A: rows in several groups, each row roughly a mix of its group's directions:
A (97 x 10):
156, -14, -173, -180, -19, 74, -282, -215, -192, -420
211, -167, 297, -413, 21, -295, -73, -35, 71, 19
-205, 43, 187, -87, -29, 245, -65, -111, 416, -307
-303, -96, -21, 364, -200, 368, -132, 59, -24, -15
-11, 225, 183, -118, -48, 308, 126, -186, -234, -361
111, -194, 129, -218, -141, -191, 153, 209, -307, 315
132, 38, 324, 290, 119, 342, 59, 71, 46, 285
15, 343, -122, -299, 133, -47, -99, -149, 52, -393
70, -134, 56, -324, -81, -5, -71, 12, 35, -536
84, -51, -381, 197, 20, -345, 36, 110, 112, 304
61, -389, 299, -123, 43, 328, -190, -96, 32, 126
101, -392, 423, 9, -92, 19, 159, 206, -93, 56
-49, 339, 118, -363, 150, -314, 156, -73, -115, -63
-354, 395, -205, 56, -167, 240, 49, -80, -90, -46
-139, 310, -166, 233, 172, -31, 85, 40, -22, 440
-30, -55, -275, -222, 62, -53, -170, -42, 134, -497
-318, 81, 233, -145, -86, 263, -77, -34, 190, -359
-97, 189, -48, 185, 167, 159, -323, -113, -382, -183
-122, -27, 385, -48, 101, 353, -226, -108, 40, -255
-57, 211, -54, 288, 12, 428, -223, -170, -185, -30
151, -365, 418, -33, -69, 187, 57, 206, -28, -116
-28, 166, 114, -248, -78, 238, 235, -121, -249, -366
-141, 264, -188, 280, 129, -40, 93, 28, 38, 445
47, 101, -250, 190, 40, -182, -9, 95, -505, 145
83, -24, 208, 383, 29, 278, 75, 93, 55, 372
5, -46, 288, -446, -197, 108, 243, 29, -166, -100
244, 50, 422, -225, -4, 155, 8, -49, -84, -326
-147, -357, 110, 275, -148, -186, 72, 230, 249, 135
54, 50, -79, -369, -49, -182, -96, -113, -196, -433
-204, -31, -419, -181, -207, -304, -52, -57, 52, -190
42, 158, 131, -400, 48, -300, 120, -52, -125, -319
69, -410, 203, -51, 269, -112, 129, 80, 15, 326
-61, -11, 155, -499, -172, 113, 172, -70, 177, -216
194, -237, 2, 95, 320, 390, -171, -113, -174, 30
157, -179, -218, 126, 29, -337, -9, 140, 92, 410
-231, 18, -363, -71, -98, -440, 68, -34, -86, 156
257, 43, 352, -170, 54, 293, -102, -97, -96, -305
66, -460, 280, 118, -137, 41, 102, 204, -132, 183
210, -228, 352, -438, 55, -53, -74, -17, -45, 71
160, -219, -179, 146, 67, -309, -45, 147, 89, 415
201, -58, 399, 55, 48, 446, -39, 76, 90, -93
-111, -42, 206, 221, -47, -36, 288, 201, 246, 373
0, 2, -32, -418, -95, -303, -14, -124, -141, -345
-15, -264, -160, 257, 289, 351, 114, 98, -180, 86
238, -325, 236, 314, 194, -76, -78, 43, 18, 250
282, -209, 346, -343, 137, -139, -52, -70, 5, 157
250, 205, 228, -339, -78, -41, -262, -276, 15, -82
-30, -60, -383, 222, 285, -187, -299, 47, -102, 111
127, -557, 176, 10, 188, 64, -57, 146, -32, 90
76, 271, 157, -106, -73, 279, 157, -216, -240, -322
-18, 444, -219, -167, 162, -16, -118, -242, 91, -226
-233, 168, -321, 376, -69, -38, 229, 207, -36, -40
-77, 97, 307, -260, -95, 311, 101, -124, -111, -333
-183, -96, -443, -168, -122, -301, -102, -90, 47, -194
-9, -412, -194, 250, -69, 276, -249, -40, 118, 51
-214, 292, -444, 129, 138, -162, -11, -20, 79, 186
126, -23, -370, 95, -74, -357, 179, 102, 95, 289
-182, -3, -293, 439, 80, 179, 202, 173, -95, 28
182, 234, -5, -140, -298, -271, -154, 25, 78, -361
-71, -455, 155, 278, -16, -9, 94, 260, 78, 188
-12, 269, 149, -50, -10, 302, 16, -203, -284, -346
-61, 311, 89, -76, -356, -389, 42, 21, 187, -44
271, -404, 288, -40, 147, -221, -32, 74, 92, 157
69, -254, 155, -368, 168, -362, 96, 1, 123, 136
209, -7, 398, 228, 139, 338, 53, 29, 5, 199
11, 95, 152, -69, 18, 114, -190, -27, -585, -40
-139, -1, -333, -274, -111, -363, -36, -89, -22, -268
144, -89, -142, -101, -133, -309, 174, 192, -291, 327
314, 53, 110, -305, 243, -352, 32, -162, 53, 104
-17, -349, 65, 154, 244, -124, -226, 227, -168, 275
-114, 84, -269, 546, 71, 174, 36, 32, -45, 24
-337, 131, 222, -156, -164, 233, -49, -34, 164, -339
204, -22, -190, 240, 67, -233, 52, 110, -351, 313
-93, -26, -205, 312, 391, 44, -307, -13, -142, -112
-77, 318, -281, 130, -117, -375, 176, 104, 98, -150
85, -302, 0, 154, 183, -192, -257, 160, 1, 384
-214, 55, -376, -83, -73, -463, 65, -25, -56, 75
-55, 238, -148, 317, -91, 405, -173, -107, -143, -123
379, -383, 226, -42, 200, -176, -75, 28, 57, 86
-323, -220, 13, 172, -210, 415, -57, 157, -56, -43
-207, -315, -18, 369, -74, -109, 153, 280, 136, 122
150, -12, -386, 34, -77, -363, 180, 90, 61, 277
-73, 168, 253, -205, -250, 217, 312, -68, 29, -281
-297, -213, -9, 363, -91, 374, -28, 77, 20, 101
175, -331, 240, -239, 23, -359, 64, 139, 138, 64
178, -177, 533, -156, -66, 61, 145, 92, -55, -138
-83, 205, -62, 310, 80, 16, 90, -15, 4, 517
-148, 34, -190, 341, -154, -331, 181, 184, 236, -13
378, -103, -141, 134, 80, -212, 120, 25, -192, 370
-337, 272, -197, -376, -163, 24, 75, -47, -13, -168
-212, 64, -467, 263, 68, -6, -96, 46, 89, 266
-130, 430, -190, 148, 218, -60, 45, -54, 22, 339
347, -13, -120, -103, 255, 13, -179, -373, 190, -112
-192, 227, -517, 110, 29, -117, -119, -95, 8, 160
170, -83, 159, -431, -100, 103, 119, -172, 342, -52
171, 40, 366, 261, 90, 355, 49, 46, 13, 245
-227, -2, -192, 396, -117, -157, 245, 286, 72, 16
which group is each row in? (one row of each group first):
5, 220, 65, -229, -77, 225, 232, -159, -245, -361 -> (55)
-312, 247, -146, -389, -227, 4, 124, 28, -24, -180 -> (76)
-233, -92, -160, 256, -45, -76, 96, 109, 131, 481 -> (19)

419, 44, 87, -274, 256, -21, -139, -292, 4, -16 -> (76)
236, -232, 403, -341, 73, -38, -104, -47, -65, 138 -> (76)
181, -156, 385, 234, 28, 355, 26, 81, -5, 192 -> (19)
-80, 32, 429, -203, -136, 231, -37, 3, -330, -126 -> (55)
-20, 362, -58, -20, -394, -86, -147, 5, 33, -333 -> (76)
146, -249, 503, -100, -114, 22, 193, 158, -47, -84 -> (19)
-159, -73, 280, -67, 205, 355, -168, -88, 13, -337 -> (55)
56, 1, 158, -498, -194, 101, 109, -153, 237, -125 -> (55)
88, 104, -40, 243, 42, 456, -235, -113, -251, -107 -> (76)
